R: 3 groups of rows, each row roughly a mix of its group's hidden directions:
R (95 x 17):
[[-23 -35  44  23   8  20 -23 -26  -7  -8 -31   2 -48 -26 -54 -21  -7]
 [-19 -32 -12  59  20  52 -32 -23  -9  21  -7 -18 -10  -2 -46 -26   0]
 [  4 -31 -52  44   5  23 -19   0  -4  27  18 -40  36  49  -3 -19 -12]
 [ 11  -3  88   2   7   2 -17  22 -52  -9 -12  21  10   9 -27  16  18]
 [-15  49 -34 -50  29  11  39 -32  19  -1  -3  -4 -13 -24  19  29  37]
 [ 13  42 -23 -58 -23 -30  33 -17  29  -6   1  19 -20 -39  35  -5 -21]
 [-12  59  13  -3 -25 -28 -40  -6   8 -43  11  17 -29  -8  47 -36   0]
 [-18 -23 -40   8  35  -3  36 -19  61 -17 -42   2 -31 -22 -20   6  19]
 [ -2 -14   5 -35 -10 -55  41   8  49 -34 -28  20 -34 -30  13  10 -12]
 [-18 -34  30  32  44  43 -10 -16 -23   8 -27 -14  -8   2 -59  12  30]
 [ 20 -60 -14  32  19  30   7  12 -25  42  -2 -29  41  20 -36  16  -8]
 [ 29 -58   6 -34  -6 -41  47  19  -9   8 -23 -24  18  -7  -4  31 -36]
 [ 31 -46 -24  16  29 -52  22  26  27 -33 -38 -19  23   2  24  14   3]
 [ 12  -9 -66 -22   6 -36  48  -6  58  -9 -19  -9   0 -10  25   4 -12]
 [ 22 -17  -8   8 -17  39 -10  21 -31  50  51  -2  50  37  -5  12 -10]
 [-14 -23  57   0   3  18 -16 -25 -11  -8 -27  16 -52 -43 -48 -12  -9]
 [ 18  25  63   1  -7   7 -44  17 -63  -5  20   5  27  29  10   0  13]
 [  5  38  18  -1 -26 -57 -21  28  15 -51   2  23  -5   6  54 -17   2]
 [-26  37 -43 -24 -29  23   2 -34  24  21  34   7 -38 -43  13 -19 -21]
 [-21  54  16 -30 -26 -19 -18 -24   9 -30   7  19 -50 -41  31 -24  -8]
 [  6 -23  17  11  50  31  13   2 -34  15 -20 -24  35  32 -37  36  39]
 [-13 -12  12  56  48 -13 -28  24   8 -49 -28  -8   3   5  10  10  51]
 [ 14 -27  24   9  27  37  11  12 -42  37  -2 -11  42  33 -43  34  20]
 [ 11 -73  18  23  24  22  10  -1 -18  22 -28 -21  12  14 -59  11  -6]
 [-12 -12  59  -7   0  23 -39 -21 -70   4   4 -28 -20 -25 -17  -3 -12]
 [ 16 -19  61   8 -22  37 -42  -4 -45  25  18  18   1  10 -37 -18 -21]
 [ 18  -9  13   9 -48  19 -48  -3 -36  28  41  -2   7   4   2 -38 -51]
 [ 32 -65   7  16   8   4  18  36 -14  28  -1 -10  49  34 -26  29  -8]
 [ 10  36 -11 -48 -18 -61  34  12  21 -26  -6   7  -1 -14  51  11  -8]
 [  4 -45  18   8  37  41  13 -15 -34  32 -23 -25  13   8 -59  23  11]
 [ 40   2  -8 -44   1 -39  49  25  -5   4  -4  -8  49  30  28  34  -1]
 [ 21  50  38 -64 -15 -32  30  12 -14 -11  -1  29   9  -6  26  26   8]
 [-19  64 -33 -21 -28 -17   0  -6  34 -15  26  22 -25 -23  49 -16  -2]
 [ -1 -16   1  42  25  40 -26   5 -36  21  10 -27  42  57 -22   3  24]
 [-23  24  52  14  -4  35 -55 -23 -36  -8   9  10 -38 -27 -17 -23   9]
 [-22  63 -21 -19 -40  -8 -10  -8  27  -8  35  28 -30 -25  38 -24 -10]
 [-10  80   0 -44 -12   5   1 -32   0  -6  13  22 -29 -37  26  -9   9]
 [-35  12  41  24 -12  30 -46 -13 -21  -4  11  16 -50 -50 -20 -20  -2]
 [-19  37 -40 -40  17  34  44 -30   7  33   9  -4 -14 -40  -4  30  18]
 [-17  40 -49   8 -29 -20 -17  -6  45 -20  22  10 -25 -15  46 -36 -15]
 [  8  -5  68  21  18  20 -31  16 -56   0  -5   2  25  32 -27  13  27]
 [ 16 -65 -30  22   6 -24  40  15  47   3 -38   4  -3 -16 -26   2 -26]
 [ 16 -46  42  25  30  23  -8   6 -44  14 -22 -19  29  30 -45  16  12]
 [-12   9  77  -7 -10  17 -31  -9 -46  -3   0  18 -35 -39 -26  -4  -5]
 [-11  29 -63  -9 -29 -20   5  -1  55  -8  27  12 -16 -17  46 -18 -16]
 [ -4 -24  52  39  -4 -19 -40  48   1 -37   9  22  10  41   6   4  23]
 [ 16  -5 -33  28 -26  31 -34  15 -24  41  54 -13  38  17  16 -16 -27]
 [ 10 -51   0  -4 -12 -15  19 -12  23   4 -32   6 -38 -58 -30 -15 -48]
 [ 32  14  16  13  -6  24 -23  12 -27  23  22  10  54  74  -7 -10  11]
 [ 18 -21  62  10  35 -24  -8  17 -35 -33 -43 -10  20  27 -12  18  27]
 [-13  53  47 -42   7  22  -3 -25 -60   8   2  -5 -13 -30  -6  17  16]
 [ 12 -28  42  13  -3  46 -25   1 -56  39  16  -6  23  24 -42   3  -7]
 [-22 -24   3  -4  20 -10  20 -30  31 -23 -47   0 -57 -54 -28  -4  -3]
 [ 29   5 -50 -28  -2 -43  43  15  24  -1  -2 -16  41  32  41  14  -7]
 [ -2 -67 -37  29  -1 -25  30  21  57  -4 -24   2  -9 -11 -17   1 -23]
 [ -3 -22  38   6  52  -7  -6 -29 -10 -39 -61 -24 -16  13 -26   0  32]
 [ 30 -13 -28  -8   4 -40  42  39  28  -6  -6   1  48  45  26  27   8]
 [ 12 -37  39  11  30  22  -5  -4 -52  17 -21 -31  30  38 -42  17  11]
 [ -1 -13  69  31  12  28 -41  12 -52  -1  -2   4  10  22 -34   2  19]
 [  9 -66 -12  50   7   5  -6  30   7  11   0 -15  35  56 -24   2  -5]
 [ 17 -16  50 -23  37  31  18  -6 -45  18 -22   0  11 -14 -42  40  26]
 [ -7  62   4 -23 -10  11 -26  -2 -32  -1  45 -10  25  45  43   4  24]
 [ 10 -58  33  -6  17  16   8 -31  -5   7 -44  -4 -29 -24 -59  -6 -19]
 [  9  12 -62 -22 -19 -32  30   0  61  -8   6  14 -11 -23  40 -10 -20]
 [-10 -39  -1  27  40  13 -23 -47   5 -21 -46 -36 -31   2 -32 -29   4]
 [  3  -8  66   2 -25  28 -12  24 -46  33  22  28  18  22 -41  11  -6]
 [ 30  -2  33 -19  13 -15  14  31 -43   3  -1 -11  57  52   8  36  19]
 [  8  39 -26   1 -33  23 -12  26 -12  35  64  16  39  22  31   4  -3]
 [  7 -59  54   4  27  -3   8  -7 -21  -9 -49 -12 -11   2 -53  10  -1]
 [-28   8 -12  12 -29  -6 -23 -18  34 -16   7  19 -60 -54   7 -39 -28]
 [ 32 -33  16   6   9  -4  12  31 -30  17  -1 -15  62  63 -10  24   7]
 [  8 -26  53  16  13  42 -26  -3 -59  26   0 -11  17  19 -46   6   5]
 [-32  28  52  29 -13  36 -54   6 -32  -3  26  27 -23 -14 -15 -11  17]
 [-14 -29   7   2   5  60  11 -24 -22  55   3  -4  -9 -11 -65   7 -10]
 [-26  37  26 -15 -24 -14 -11  -5  18 -27   3  38 -57 -60  13 -12  -5]
 [ -8 -29  53  27  21  42 -28 -10 -48  13 -12 -10  -1  12 -55   1  13]
 [  4 -42 -18   5 -11 -53  31  30  62 -30 -21  17 -17 -19  14   7 -17]
 [-25  67  30 -21 -13  25 -30 -30 -19  -7  18  21 -40 -35   7 -16  12]
 [-10  54 -42 -11 -41 -12   1  14  33   3  44  28  -4 -12  48 -12 -11]
 [ -8  44  28   4 -52   4 -44  17  -9  -3  49  40 -10  -3  25 -26 -14]
 [ 31  12 -28 -28 -11 -33  21  25  10  -1  21  -8  50  55  47  15   2]
 [ 32   9 -35 -44  -2 -35  58  16  15  11  -3  -6  42  22  28  30  -4]
 [  9 -22  60  21  37 -15 -13   9 -27 -33 -48  -8  11  33 -26   6  30]
 [  7  35 -31  12 -36 -23 -39  15  13 -16  41   6   7   0  62 -33 -19]
 [ -4  75 -29 -39 -21 -12  11  -7  28  -8  28  25  -2   3  48  -4  12]
 [ 11  28  11  -4 -51 -43 -21  39   9 -22  33  31   5   1  51 -15 -24]
 [ -1  23 -26 -42 -47 -17  19 -17  42   4  16  28 -34 -34  19 -21 -39]
 [ 21  26 -30 -41 -26 -49  27  13  44 -20  10  19   7   3  53   2 -11]
 [  5 -53  19  -3  32  23  12 -34 -20  13 -41 -25 -22 -35 -52   6  -9]
 [-42 -19  -4  46  16  37 -27 -25  16  -3 -10   0 -50 -39 -37 -22   6]
 [ 26 -38  -8   0  41  11  27  -1 -22  21 -23 -36  48  44 -25  29  15]
 [-16 -41 -32  16  44   0  30 -25  42 -11 -50 -17 -24 -14 -32   5  14]
 [ -9  10  51   0  19  -6 -45 -40 -20 -48 -33 -13 -38   2  -3 -32  15]
 [  8  -9 -31  15  -9 -44  16  41  64 -30   3  25  15  31  35   4  11]
 [  8 -44  31  10  45  31  10 -13 -30  14 -35 -17  11  14 -57  22  22]]
which group is each row in? (one row of each group first):
[ 17  -2  89   0  10  -7 -17  19 -47 -19 -23  22   3  -5 -22  13  16]
<120>
[ 12 -63 -41  14  36  11  26 -24  17  18 -35 -38  11  14 -33   1  -9]
<122>
[ -7  52 -22 -21 -27 -40  -3   6  32 -32  15  19 -20 -22  60 -16  -7]
<39>

[ 18 -65   4  29  37  20   5   2 -19  16 -27 -31  31  31 -43  15   7]
<39>
[ -9 -21  36   1  50   5   5 -33 -18 -22 -61 -23 -25 -11 -40   6  23]
<39>
[ -3  21  83  -1  -4  13 -33  -2 -39 -14  -8  32 -26 -25 -24  -7  11]
<120>
[ 14 -64  49  33  11   9 -12  22 -34   9 -20  -7  19  21 -47  10  -5]
<120>
[  5  16  87  -5  -7 -27 -24  21 -34 -36 -14  23  -2  18  -1   0  15]
<39>
